One turn sends every row of this set to another row. A few are shown first. Where does it send the rows asked after them?
kezus:   2  -2 -15 -10   6  -8  -9  -6  -4   0  25   1  -2   4
nenaz:  -5   1  -4  -5  -5 -10  26  10  -5   5  10  17 -10   3
pugo:  -5  -2 -20 -12   6  -8  -6  -1  -8  -3  21   6   0   0
dopi:   5   5   7   1  -1   0  19  -9 -16   0  23   2   1   6
Kuv:   3   2   5  -6  -1  -8  27   0  -5  -1  17  -1 -14  11
pep:   1   1   9  11  -1  -4  -3  23   0  -6 -25   8   3  -1
mimop:   6   1  17   2   3  14   4  -1  -6  -2 -20 -17   7  12
Tinu:  -3  -9  14   5  -7  -4  21   8  -5  -3  22   9   0 -10
gafa:  -7  -2  14  -9  11  -2 -19   6   2 -12 -18  -3   2 -10
leni: -8 -7  9 -2 11 -3 -8 11 18 -6  2 -9  7 21
viko:  -2   4  -2   3  -7  -2  18   0 -17   4  16  20   6  -2
Fad:  -4 -11  11  -6  -9   5  29   1  -2   9  15   3   0  -2
lemo:  -7  -5 -22 -19   5  -7  -1   1  -3   1  16   4  -5   3
Miz:   3 -10  15   2 -10   0  21   0   1   8  20   8  -1  -3
Tez:  -2   0  11  -1   6   3  10  18  -1 -12 -25 -13  -5   7
Degav: -12  -4  10   1  13   3 -11   7   4 -13   5 -10  19  14
Pilu:   2  -2  18  -4   7  -3 -24   1   9  -4 -16   0   1  -6
bas:   1  -9  -9 -20  -9  -4  11   2  -4  14  -5  -5 -18  -9
dek:  11  -1   2   4   4   4   9  -7   2   7 -27 -10  -5  12
rem:  -1  -4  14 -13   6   5 -17  -5  10   3 -21  -4   3   0
gusom:   8   3  14  14  -4   9  -8   4  -4   4 -19   4  15   4
bivi:  -9 -10  10  -4  -6   1  28   8  -7  -2  16   4   0 -10
kudi: -17  -8   0  -6   6   1  -6  16  16   2  -7   3  12  17
pivut:  -1  -5 -17 -17   6  -7  -3  -5   0   3  20  -1  -7   9
lapim:  18   3   8  20   4  -3  -5  -6  -4  -1 -16  -3   2   4
rovok:  11  -2   3   1  -6  -7  -8  -4 -19  -4  13  -6  -3 -20
Filu:   5   3   0  17   7  -5   0   8 -13 -13 -22   3   3  -8
bulu:  -5  -5 -11 -11  -7  -4   3   6 -21   1  -1   3  -4 -24
mik: -19  -5   1  -2   8   7  -9  10   2  -4  -3   3  24  10
pibor:  17  -6   5  -8  -8  -6   0  -8  -2  10  10 -14 -18  -4
dipog:  -3   0  -5   1   7   2  13   7  -9  -5 -33  -5  -3   0
dus: -10  -4  11 -17   9   6 -12   0   3  -5 -24  -8   3  -6

bas turns into -> pibor
leni turns into -> Degav
pugo turns into -> lemo
Now find these:
bivi turns into -> Fad
gusom turns into -> pep
lapim turns into -> Filu
nenaz turns into -> Kuv
dus turns into -> rem

One turn sends every row of this set to another row. A few are shown first. Where does it send the rows asked after them?
zilu: -10 -22  -5  -3  -3  20   7  -1  21  27 -22  11   6  24 -29   4 -24   5  12   3  33   8  18  13   4  -7  -1 -25  14
kam: -18 -18  -5  -6   8  35   2   9  18  21 -16   2  -3  29   0   4   7  10   9  -4 -13  30  12  27   6  -8 -16  18  -2
Duzal:  -7   4   1 -10   2  20  15  19 -11  12 -27   8   6  22 -28 -14   9 -10  16  11  -6   9   8  20  14 -18   1   7 -14
tiv:  -7 -13 -10   3   5  18   3  -1   9  17 -18   5  14  25 -10 -14  -4  -1   8   1   8  40   8  14 -13   6  -9  22 -14
Niso:  -8  -2 -11  -2   6  31 -10  -4   8  25 -18  12   2  26 -21  -4 -15   2  13   7 -17 -13   2  19   0   1  -6 -34  -2
zupuv: -16 -23 -14  -2   9  20   2  -2  14   2   1  10   1  24 -29 -10  14  14   3  -3 -13  25   1   4  -4 -11 -19   8   0
bive: -17   6  -1  -7  16  32 -10  -9  13  22  -9  -9  11  31 -14   3  -8   5  10   2 -14 -14  11  31  -4   0   2 -22  -7
Bef:  -8   6 -18   4   9  29   2  -2   6  21 -13  11  21  23 -13  -1  -6  23  34  -9  20  10  14  -1  22 -26  -5  -2   6
zudo:  -2   5   0  -8  12  33  -5   6   1   8 -10  10   6  32 -10   1  -7   2   4  12  -1 -22   6  24  -4  -1  -6 -23  -7
Tugol:  -5  13 -17   0  -2  22  -2   9   6  11 -14  -1  10  24 -21  11   5 -11 -10   8  -1  31  13  10  -4 -18  -8 -31 -19
zab: -17 -13   1   4   1  36   8  -7  24  24  -8  -3  10  30 -19  10  -9  14  -4   6 -13   6  17  24  36 -18 -11 -10   1
tisin: -11 -11 -19  -2  14  23  10  -2  26  13 -13 -16  14   8 -22  10 -20  -4  29  13  13   7  -6  18 -14  -9  -7  -5  -2
bok:  -3 -20  -2   9   4  12   0  -2   3  25 -22  12  14  29 -19 -14   1  -1   7  -2  15  33  13   6  -9   1   2  14 -19
Ruk: -10   9  -3 -10   2  23  -2  11  14  17 -16  -4   8  31 -14  15  -3 -13  -7  22   2  30  16  17   3 -14 -10 -30 -16
fosam:  -8  -5 -19  14  -3  34   2  -7  10   7  -1   3  16  18 -25   3   4  24  -9 -10 -11   7   8  10  21 -29  -6 -11  -7
femi: -12   5 -14  -4   8  34   0   8  25  11 -22   3  23  22 -25   3 -19  23  32  -8  10   8  14  15  27 -14 -15   4   3
zun:  -4 -23   3   2   6  12   8   1  10  16 -21   9  13  33 -23 -13  -5  -7   4   8  13  29  12  13  -4  10  -7  18 -16
timi: -11 -27  11  -2  13  20   3   2   2  24  -5  15  -3  37  -8  -1  20   8   4   5   9  18  14   4   6 -19  -2   7  -3
tel:  -8 -21  -8   6   2  13  -1  -3  15  19 -23   9  12  27 -30 -17  -7   0   8  -1   2  36   9   9  -9  11 -11  13 -13
Zemif:  -2 -13   2   3   4  20  -5  13  22  11 -21   1   7  24 -35  11 -10   9  21  11  28  -3   7   3 -17  -5  -7 -16   0
fole:  -7  -2  -3   0  16  26  18  -1  11  19 -14   4  22  31 -19   5 -12   8  29   2  22  -1  20  12  35 -17  -5   3   4
Sivis:  -9  -4 -14   9   8  21  10  -7  16  13 -13   5  21  28 -44  -3  -8  17  27 -10  11   0  18   0  27 -14  -9  -6   8
tusu:  -9  10 -10  -3   4  18   7   2   7  11  -7  -8  11  29 -17  12   4 -17 -10  18   1  28  14  14  -1 -15  -8 -29 -14
guga: -16   9 -10  -2  -4  22  15   7  -9  24 -25  -1   1  23 -24 -16  12  -5  22   3 -21  23  11  20   8 -12  -6   5   1
tivom:   5  -7  -8  13   6  26  10  14  12  15 -24 -14  11  19 -18  20  -2   0  19  -5  26  -4  14  19 -15 -10   6  -2 -10
Rop: -18   9   9  -6  -5  21  -6  10  -6  30 -27   4   2  32 -28 -15  17   9  21   1  -9  21  19  10   4 -16   2  -3  -2
nefo: -13 -25  -6  -8  14  27 -11   7  15  19 -17  11   9  16 -20  -1   8  14   9 -13  -5  22   2  13   7 -28   6  10 -26
sog: -15  -5 -10  12   8  23  -2  -7  22  32 -14 -22  11  21 -19  15  -3  10  30  -4  15  12  14  11 -22  -9   3 -10   5
foni:  -6   8 -19   8   5  30  18   3  10   4  -9   2  17  30 -20   1  -5  17  25  -6  12   5  19   9  21  -8 -22   6  17
loze: -20  -6 -14  -9   4  25   9  -7  30   8  -7 -15  18  19 -22   7 -21  11   9  -3  23  16  16  28  -9  -4  -8  -6  15
tavi:  -2   7 -12   7   7  32 -10  -1  -3  20 -15   4   8  27 -16   1   2   7   6 -10  -9 -17  11  21  -8  -6   6 -26 -11
lifez:  -8 -15 -10   6  -6  38  -5   2  18  23 -19  14  10  19 -23   6 -11  20  -2  -3 -11   7   7  14  34 -28  -6 -18 -11
mas: -21  11   5 -21   8  21   1  12   4   7 -19  -7  15  21 -32 -14   7   2  18   8 -12  17   7  23   5 -18   1  11 -15
Tezir:  -1  -8  -8  -8   3  25   7   9  10   7 -15   7  16  17 -12   8 -15   9   6  -2  45   5  14  18  -6 -19   6  -9   0
Netag:   1 -14 -21  13  -2  24  13   7  13  25 -25   3  -3  17 -18   9 -13  -4  29  11  15   7   2   8 -13  -2 -15 -15  12
Sut:  -9  -5 -22   5  -7  30  -1   2  18  23 -25  -5  13  15 -18  10 -14  16  12 -24  25  17  22  23  -8 -13   6 -12   6
gefe:  -8   7 -21  -2  14  31   3 -12  -2  15  -3   1   9  22  -6  -4  -6  -3  11   7 -14 -12  -2  24  -7  -6  -3 -22  -4
gabok:  -7 -38  -1   0   9  21  14   7  16  18 -21  12  -3  29 -34  -1   4  -4   2  -2 -11  11  10  19  20  -7  -8   8 -11
Bak: -11 -18   2  -2   8  17  -7   0  17  25 -25   4  17  27 -17 -11  -8   1  10  -1  11  36  12  16  -7   4   1  18 -23
Fak: -23   2   9 -17   2  14  -1   5   5  16 -18   5   5  28 -43 -21   6   4  20  17 -13  18   7   8   6 -12  -7  -4  -1
vuved:  -6 -15 -32   6  -2  19  26  -9  11  12 -11   2  11  12 -27   1 -19  -4   9  -4  22  11   8  18  -3 -10  -5 -14  14
teb: -12  -2   5   1  -1  40   2   4  15   9  -1   4  10  32  -2  10   0  24  -9  10   0   7  16  20  25 -21 -16  -4   3
zati: -10  -7 -10   4   3  32   9 -10   3  10   9  10  13  23  -7   2   2  17  -6  13   1   8   3   6  24 -33 -10 -11   1
mefe:  -9   4 -15  -1   0  19  -3   3  12  23 -19  -1   9  24 -27  10  -2 -15  -5  10  -5  31  12  11   4 -18  -3 -37 -20
laro: -11   7  -7  -3  -1  22  -3   7  19  18 -20  -9   9  30 -28  15  -2 -13  -9  10  -7  29  20  19   3  -9  -8 -32 -17

zilu turns into -> Sut
fosam turns into -> zati
Now find these:
laro turns into -> mefe
zupuv turns into -> timi
bive turns into -> Niso
Bef turns into -> foni
bok turns into -> tiv
guga turns into -> Duzal
sog turns into -> Netag

